One vector is turned by the same rotation once a step. Each row is the vector after some number of steps, and that number follows the row.
The counts run from 0 to 214.
[-21  -3  -9  24 -35 -19  18  26  18  20 -20 -19   2  -4  13   8  36   0
   3   3  -4  20  21  27  36 -30 -28  18  -4  -9  34  -2 -18  40 -20  35
  14   7]	112
[ 20   9   0 -16 -10  -7  14  20  -5 -24   0 -51  -8  20  -7  15  -9 -44
 -40   3 -13 -30  -4  25  25  -1 -17  -9 -28  -2 -19 -38  40  11  34  -8
  36   2]	145
[ -7   0 -17  36   5  -1   4  19   4 -16 -22   6 -22 -13   1  28 -29   3
  -7 -13 -13 -26   2  19 -22  31 -21 -10  32 -12  -6 -30  -9  22  -4  49
  29  38]	84
[ 10 -10 -29  13 -13 -40  54   9  27  22 -33 -11  13   3  15  20   2  56
   7  13 -22  -8   2 -12 -25  -1   2 -32 -26  33  -6  -1  -5 -10  15   6
  17  43]	199
[  2 -16  -2   5 -30  -4 -29  32 -53  15   8  -5  -2 -25  -4  15  14  15
  35   6   7   5  -1 -11  -3 -10   9 -15  21  -7  18 -34   5  14  -3  56
  36   3]	92
[  9 -23  -9  -9   1 -17   9  -3 -41  -7  -4 -29  25   6  21 -10  11  -5
   7   5  -2  16 -10 -36  21 -67  12   8 -10   0  11  26  17 -38   8 -21
  29 -30]	5
[  2   7  12  -9 -28 -14  31 -10   0 -31  28 -48   4  16  -9  30 -24 -14
 -19  -5  -9 -27  -1  13  10 -11 -40   4   9  29 -22 -36 -10  14  -3   3
  24   9]	151
[  8  17  21  -1  -6  -7  35  -3  24 -51  28 -19   6  35 -22  29 -24   3
 -14 -28   6 -23  11  16  10   3 -46  -6  21  14 -14 -15 -14  29 -16  -2
  10   4]	150
[  6  19  -1  -6  -5   3 -24  15  37  25   9  23 -10 -18  -3  -9  27 -38
 -29   1 -54 -42  15   1  17 -37 -11 -18  -2 -36   9   9 -17 -13 -16  20
   8 -20]	126
[-17  -3 -16  13 -35  -4  -2  17 -29  10 -11 -10   7 -10  -6  20   6  25
  19   5  31  -5   3   4  -2  17 -18  -7  24   3  18 -29  -4  48   0  69
  28  31]	91
[  8   4 -21   6  24 -15  -1  14 -22 -38 -23  -6   0  -8  11 -20  -8 -29
 -45 -13 -21  -3 -14 -23  12 -36   6  -8 -20   4 -15  27  18 -34   8 -48
  18 -23]	12
[ 18   3   1 -35  23 -18  18 -51  15   1  40  -3  38 -18   7  -6 -28  19
  31   4 -18  -8 -25 -24 -35  20   2   1  21  32 -33 -16   1 -23   4 -18
 -20 -10]	196
[ 39  20  36 -11  23  12  -6  16 -10 -39  27  18 -10  42 -28  13  -3 -17
 -15  -6  15 -18   2  -8  40  10 -23 -38  17  -3 -15   3  12  -3  -3   0
  13 -14]	143
[ 20   3  -3  11  34  -9   0  -3 -18 -37  -9  13 -20 -12 -19 -26  -8  -4
 -14 -20  16   7 -10 -20 -30  31  45 -23  -9  23 -33  15  11   5   9 -33
  -5 -34]	34
[-20 -13  -3  26  10   0 -39  50 -30 -16   0  22 -35 -13 -17  -7  19 -11
  -8   1  -9  -6  18  -6  33   3  23 -23   5 -33   7 -30 -23  29   5  31
  26  -8]	99
[ -3  -7  21  24   8  21 -34   2  -6   7  -1  12 -37   0 -24  21  11  31
  31   9  38  31   9  33  10  60  10  -4 -18 -23   3   8  36  39  -9  -7
  -4  10]	95
[-24   8  -5  11   6   4 -36   3   0 -16   7   5 -37 -24  -9 -12  -8 -13
  -8 -15  12  20   9  40  23  59   7  18 -12 -36 -23 -33   9  54 -16 -27
  -4 -22]	101
[  2 -15  14 -15  12 -21  -1 -36  32  16  24  -6  24  15   7  12   9  23
  10  -5 -28  11  -4 -23  16 -50   7   1   0 -12 -12  32   7 -16 -24 -45
  -8 -26]	0
[ 14 -10   9   3  -6 -46  30  32 -32 -20  10 -35 -11  13  -5   5  14   3
 -10  18   1  27  10   0  28 -34   7 -14 -48 -13   7  30  22  13  -4 -47
  18  -8]	160
[  8 -15 -14  26  -4  -4  38   1  -8  17 -33 -18  15  15  17   1 -20  26
  -6  20  26   7 -17  -2  13  26  12 -18 -34  16 -11 -11  31   0  56   1
   4  40]	205
[  1 -23   0  35  45  20  36 -21 -48  17 -30   3  -8  26  -4  -6  14  24
  13  27  44   7   2 -13  -9  20  29  -9 -21   5   2   9 -10 -15  16   5
  14  16]	50
[-23  -6 -12 -18  26   5 -25   8 -34  11 -16  55  16   0   4 -48  -9  21
  -8 -14  35   5 -16 -29 -11   7  48  12   1  -6   9   8 -28  -6  10  -7
 -34 -29]	54
[ 27  34   3  -1  11 -19 -11  15  49 -16   4   8   7 -18   6   1   5 -22
 -12 -31 -22 -10   7  28  13   5 -52  24  22   6   1   6  -5  29 -48 -10
  -7 -36]	128
[  5  30   8  14  25  33   0 -16  31 -10   1  -6 -16  -3  -1  -3   1 -63
  -6   9  12  -8  -2  46  43  27 -42  29  -2 -12 -14 -11  23   3  -1   2
   2 -16]	123
[-13   7 -37  14 -14 -25 -10  10 -15  -4  -7 -16 -10 -42  12  19 -14  -3
 -11 -10 -24 -23  -1  34 -31  21 -21  17  26 -15  -3 -50   7  23 -11  45
  30  24]	85
[-34   5  12  -1 -35  45 -23  23 -14  25  -4  18  -9  19 -21   0  11  -3
  12  14  47  -6   0   8  25  24   3  -9  13 -15  26 -37 -14  31  24  40
  -3  15]	97
[ -5   5 -16  28   7 -18   0 -12  10  31 -31  29  12 -18  14  13  -5  32
  11 -25  33  26 -10  13 -31  40 -19  30  14  -3  14  37 -16  14 -29  11
 -23  20]	68
[ -8  10 -10  15 -21 -33  54  17  16 -40 -17 -34   6   2  14   1 -14 -20
 -38  -7 -23  -3   0   3  -3 -17 -41   9   5  30  -5  -6 -33  -9  -2  -6
  12  12]	172
[ -2   7  18  -5   8  15  18 -50  18  11   4  -2   8  11 -32  18   2  21
   7  11  -1   7 -21 -14 -37 -14   0 -23  25  27 -19  40   6 -55 -11 -22
  -5   5]	22
[ 19   8 -23 -39  -8 -36  20 -24  10  -5   8  -6  32 -43  19 -14 -33  24
  15 -23 -23  -3 -17 -17 -32  30  -2   7  13  41 -34 -23  -1  10   4 -15
 -10 -17]	195
[-23 -15 -27   8 -12  -5  20  17 -24  32 -45   0  -3   2  40 -23   6  23
 -21   3  17  18   4   3  -8  14  30  10 -48   3  -3   0   5   8  39  -6
 -12  14]	52
[-19  15  -2  -5 -44  16 -22  39   1  29 -10   6   5  -5  24 -20  38 -38
  -9  10  -1 -14   1   9  44 -38 -17  12  -7 -30  30   1   1  14  16  23
  12 -23]	119
[  3  -6  10  -9  -6 -11 -28   4 -32  23  14   6  17 -24  11 -16  33 -15
  43   0  11  29   4  -6  31 -23 -12  24  14 -24  31  11 -12  29 -41  16
  -2 -36]	114
[  3   5 -32  15   0 -11 -35  28 -23   8 -30   7 -23 -41  15  -9 -13 -19
 -32 -11 -13  -8  -6  27 -17  38  16   7 -18 -27 -17 -21  35  12  19  10
  22  13]	79
[ 38  25   7   1 -23 -37  -8  26  29  16  -2  -3  -5 -16  11  36  38   6
  -9   0 -40  -4  10  24   7 -35 -32 -19 -20 -22  10  31  21  14 -33   8
  13  -7]	133
[ 10  17 -31   3 -20 -44  15  -1   9 -24 -14 -30  16 -30  16  -8 -18  -8
 -34 -34 -35  10 -11  -4 -37 -18  -7   8   8  36 -20  11  14 -11 -14 -29
  10 -15]	19
[  9  25  -6  -1   8  -8  20  15  44  -1 -14   9   8   9  -4   1  -5   5
 -24  20 -40 -41   6 -28 -19  -4  14 -40  -9  15 -14  -5 -16 -43  36  -7
   2  27]	192
[ 26  24  11   3   3  16  49 -15  17  -2 -18 -10  17  15   4   2 -12 -10
   3  31  27  36 -25  -5   3  40   0  11 -11  33   0  43  30 -18  32 -37
 -22  13]	183
[  7   7 -31  19  -1 -29  20   4   8 -33 -39 -19   3  -9  10   7 -19  -7
 -42 -33 -41 -22 -13 -11 -27 -39 -13 -14   9  29 -16   9  -5 -30   4 -16
  22 -11]	18
[  1  15  -6   5 -37 -25  58   8  12   0 -24 -19  27  14  16  15  -4  -2
   2  13   2  11  -3 -11  -6 -16 -31   9   1  39  18  23 -24 -16  18  13
 -12  17]	178
[  7  14  -1 -22   1  29  29 -23  39   9   2   3  12  14  -9  -2 -16  -6
 -16  24 -18 -32 -21 -27 -12  14  15 -31   7  31 -29 -10  -8 -50  47 -11
 -18  15]	191
